128 stands for zero in the data rows.
Some points:
[137 149 100 143 150 160 110 108 100 134  94  68 134 114 170 141 138 122
 145 101  80 109 110 143 110 102 171 116 128 108 115 139]
[103 135  86 114 111 164 107 138 149 152 128 146 153 110 129 118 150 190
 124  88 161 110 155 128 102 122 121 143 143 181 170 113]
[127 126 113 101 115 111 104 141 110  91 131 133 140 170  87 168 139 121
 108 154 118  99 128 112 119 127 129 123 113 105 102 125]
[106 142 111  90 126 109 198  98  97 139  97 127 105 167  94 107 126 100
 146 122 164 115  96 135 135 157 120 115 150 113 172 129]
[124 105 120 163 136 120 131 101 119  71 162 131 121 116 115 109 140 122
 108 128 138 164 118 125 128 107 156 109 113 104 140 115]
[161 115 156 186 131 126 147 137 165 125 119 113 114 208 141 100 127 127
 132 126 144 119 136 134 110 146 118  88 137 106 126 167]
[132 124 125 142 144 148 122  96 124 124 108 133 200  90 111 117 104  95
  97 112 117 133 156 127 131  96 120 180 137 108 147 162]
[166 105 129 139 148 125 178 119  99  94 148 185 132 131 140 124 138 101
 137  99 146 141 130 159 122 107 114 123 105 104 116 105]
[107 122 143 119 102 169 108 185 125 188 103 159 137 107 112 122 209 158
 133 125 178 132 103 107 155 128 119 121 146 124 146 136]
[144 119 132  95  87 119 125 138 142 119 114 108 105 112 116 160 106  81
 130 126 125 108 154 113 114 103 132 120 101 162 119 148]
[120 119  88 124 149  97 108 153 122 123 129 110 152 129 166 118 105 112
  99 150 143 127 133 107 127 105 128  83 131 116 105 118]
[150 118 101 111 129 128 107 113 155 129 119 131  92 148 171 158 143 108
 132 109 132 152 107 152 120 117  80 144 141 124 112 100]
[127 114 179 140 101  94 117 106  98 153 128 102  92  74 135 132 117 180
  84 126 174  98 140 124 112 129 139 185 131  94 135 136]
[139 120 111  98 119 143 150 136 133 200 188 131 119 147 134 132  96 109
 141 148 114 158 105 134 137 105 151 140 149 108 102 116]
[137 135 147 108  96 126 122 115 116 105 126 131 111 111 167  90 152 139
 139 106  92 114 129 185 152 131 108 106 127 111  77 121]
[152 111 116 148 149 105  97  81  94 178 121 158 115 129 102 141 139 158
 129 129 127 162 133 138 122 142 172  95 126 103 121 139]
[ 84 112 131 165 122  84 127 133 103 167 153 154 115 124 139 143 144 131
 162 129 140 139 130 109 136 116 114 125 112 116 118  96]
[127 144 104  98  88 111 110 121 133 107 106 136 128 136 177 134 111 122
 142  82 118 110 135  95 112 181 143  87 123 124 105 109]
[ 89 137 109 130 124 115  92 117 131 134 141 150  99 149  95  87 107 153
 105 138 114 118  77 132  96 106 141 123 125 113 118 130]
[114 107 152 130 120 133 110 129 130 159 126 171 148 115 184 124 129  85
 111 125  98 137 133 105 112 153 167 137 153 119 189 153]
[108 140 121  97 145 124 140 102 184 108 145 149 111 184 165 139 134 142
 107 105 122 113 132 169 119 138 136 143  92 108 112 112]
[122  95 156 131 134 124 190 113 151 109 150 110 152 140 127 105  95 141
 159 136  97  83 101 129 172 167 103 109 154 118 220  95]
[179 129 122 121 127 168 165  89 123 116 169 151 123 136 124 127 137 126
 128 157 133 184 104 104 105 127  82 126 156 143 123 108]
[113 115 102 107 137  99 122 128 156  99 196 135  95 115 143 126 149  99
 105 124 144 129 124 147 135 112 171 111 134 168 119 143]
[134 197 108 129 112 188 117 152 114 159 122 135 138 117 115 150 136  73
 118 114 163 141 150 149 178 189 125 155 110 107 154 118]
[125 133 125 138 112 110 162 126 161 161 107 147 133 127 131 110 129 114
 117 190 118  79 104 136 101 142  94 132  91 143 135 119]
[118 113 113 122 111 104 118 106 116  95 103 118 155 128 155 103 153 119
 127 145 110 114 110 112 128 140 134 132 120 160 101 129]
[147 124 126 150 132  87 108  98 161 137 142  66 172  94 131 108  93 123
 142 115 182 123 103 123 142 163 115 194 118 119 102 199]
[121 118 111 106 126 131 217 146 112 125 179 162 138 124 125 165 113 149
 141 129 112 112 114 160 136 110 104 129 145 136 107 200]
[153 110 128 128 137 123 110 102 106 155 147 121 127 194 141 108 126 147
  87 122 104 178 123 109 144 121 121 122 104 159 144 125]
[106 101 113 121  85 182 114 169 110  98 108 110 109 115  93 102 107 149
 125 125 142 121 138 151 156 104 148 173 130 126 127 128]
[145 127 194 163 108 106 131 143 152 128 115  90 163 169 118 164 115 128
  95 119 172 139 119 157 114 129 122  64 172 133 141 180]
[112 145 109 127 118 153 107 159 123 109 131 104 169 140 123 119 204 113
 142 133 111 140 146 118 139 117 118 198 122 126 143 162]
[107 144 200  99 181 121 107 115 164 119 122  97 109 133 130 144 115 108
 157 116 142 119 130  81 158  98 121 147 126 106 106 152]
[153 111 132 136 135 161  99 186 123 116 113 130 166 112 150 108 104 140
 112 120 144 108 112 126 138 174 140 156 152 111 133  98]
[146 153 162 103 117 106 135 131 169 136 106 185 156 115 104 122 104 136
  91  85 122 114 124 125 126 103 181 171 148 158 109 113]
[ 91 112 186 105 200 161 127 165 107 123 113 133 124 136 156 115 117 141
 113 109 122 145 125 127 116 158 143 129  92 133 118 128]
[111 117 138 118 150 158 126 142 115 128 108 141 132 149 153 103 118 103
 116 134 140 131 129 153 118 164 168 149 132 188  97 156]
[120 104 180 126 123  99 135 140 142 145 123  86 142 171 114 141 129 134
 103 129 108 163 131 184 126 130 112  98 165 123 185 113]
[103 119 127 157 115 134 116 103 134 123  98 130 107 103 114 169 130 129
  85 103  84 106 156 112 186 133 101 119 121 113 120 139]
[163 128 109 102 164 126 146 132 113 122 132 109 127 100 124 166 133 160
 120 190 137  64 159 116 106 111 138 112  98 144 128 107]
[134 215  96 136 148 111 163 161 125 132 139 110 112 118 141  96 137 130
 120 133  79 118 151 117 140 114  93 106 185 101 162 166]
[138 102 111 132 114 110 129 146 119 144 128 117 113 162 121 122 135 111
 107 166 113 114 109 121 122 108 126 129  85 148 119 119]
[161 179 139 163 126 115 131 109 125 118 153 140 105 113 101 129 142 139
 151 155 114 180 158 115 128 140 133 136 140 185 114 103]
[ 96 108  99 175 145 100 116 152 117 147 153 126 109 119 107 132 123  90
 121 133 124 143 173 133 111 109 101 135 167 146 109  78]
[140 127 127  72 119 112  77 128 144  97 126 155 123 133 109 134  95 131
 134 186 111 110 189 121 127 158  99 112 122  97 135 138]
[169 183 115 154 134 109 116 145 120 104 106 130  94 109 156 155 113 158
 131 142 128 200  82 119 126 100 126 136 116 183 192  96]
[146 130 139 127 109 145 127 138 120 116 177 154 104 114 169 156 145 124
 152 113 121 123 103 153  93  93 113 131 109 106 130 117]
[138 119 144 137 148 142 107 114 152 118 112 140 124 110 102 144 158 107
 134 109 103 104  94 110 131 129 127 108 112 108 133 118]
[127 139 116  90 102 100 114 104 117 153 111 113 159 118 123  92 138 137
 119 166 136 107 114 121 149 115 147  84  95 107 105 112]
[127 147  92 141 129 214 110 157 139 153 110 173 123 118 126 111 116 154
 155 118 194 112 155 117 199 135 118  99 111 138 164 137]
[129 111 110 144 123 129 182 118 153 120  86 141 143 131 134 148 132 176
 171 193 115 184 149 148 142  99 200 142 174 106  95 105]
[123 102 135 117 157 116 128 117 180 130  97 115 111  69 113 122 141 111
 168 115 116 131 123 137  99 136 117 112 117 117 150 163]
[193  91 129 112 142 117 114 121  92 129 117 109 103 146 109 124 147 159
 180  89 107 138 134 123 129 117 119 136 113 193 125 123]
[111 135 145 144 137 141 150 110  92 123 150 121 165 128 112 205 122 142
 118 137 127  97  93 103 126 144 104 102 172 139 101 155]
[105 100 154 129 153 146 108 118 176 112  94 113 107 104 108 126 118  91
 140 106 113 130 118 149 146 134 122  95 116 121 110 125]
[120 112 119 121 129 134 197 143 130 148 142 107 115 120  81 137 122 142
 111 104 121 160 158  77 102 129 121 117 118 103 107  86]
[ 81 169 142 184 122 134 118 120 114 122 191 117 139 118 105 126 106 147
 144 139 104 168 140 136 110 117 161 111  87 149 116  96]
[118 141 111 138 124 100 112 127  95 107 112 112 133 132 110 141 111 127
 171  97  90 102 109 112 114 142 113 169 117 129 118 138]
[113 159  98 119 111 141 128 185 131 116 109 116 149 119 136 107 143 139
 152 110 180 152 141 121  99 176 130 159 111 125 136 144]
[115 145 174 139 126 140 116  81  86 116 121 114 118 139 123  84 105 105
 135 172 179  81 176 122 122 107 119 158 168 138 131 110]
These points spread out most along one direction. Take the direction at right angles to it along which they spread out most. Go by this last direction. How far along it is each point below, from 0 to 99? 50 is the average, and the first point above lies past it. One standard deviation of the points above along it is 16.
[103 119 127 157 115 134 116 103 134 123  98 130 107 103 114 169 130 129
  85 103  84 106 156 112 186 133 101 119 121 113 120 139] 65
[113 115 102 107 137  99 122 128 156  99 196 135  95 115 143 126 149  99
 105 124 144 129 124 147 135 112 171 111 134 168 119 143] 46
[139 120 111  98 119 143 150 136 133 200 188 131 119 147 134 132  96 109
 141 148 114 158 105 134 137 105 151 140 149 108 102 116] 35
[106 101 113 121  85 182 114 169 110  98 108 110 109 115  93 102 107 149
 125 125 142 121 138 151 156 104 148 173 130 126 127 128] 38
[193  91 129 112 142 117 114 121  92 129 117 109 103 146 109 124 147 159
 180  89 107 138 134 123 129 117 119 136 113 193 125 123] 37
[112 145 109 127 118 153 107 159 123 109 131 104 169 140 123 119 204 113
 142 133 111 140 146 118 139 117 118 198 122 126 143 162] 39
[118 113 113 122 111 104 118 106 116  95 103 118 155 128 155 103 153 119
 127 145 110 114 110 112 128 140 134 132 120 160 101 129] 59
[118 141 111 138 124 100 112 127  95 107 112 112 133 132 110 141 111 127
 171  97  90 102 109 112 114 142 113 169 117 129 118 138] 59
[106 142 111  90 126 109 198  98  97 139  97 127 105 167  94 107 126 100
 146 122 164 115  96 135 135 157 120 115 150 113 172 129] 60
[ 89 137 109 130 124 115  92 117 131 134 141 150  99 149  95  87 107 153
 105 138 114 118  77 132  96 106 141 123 125 113 118 130] 50
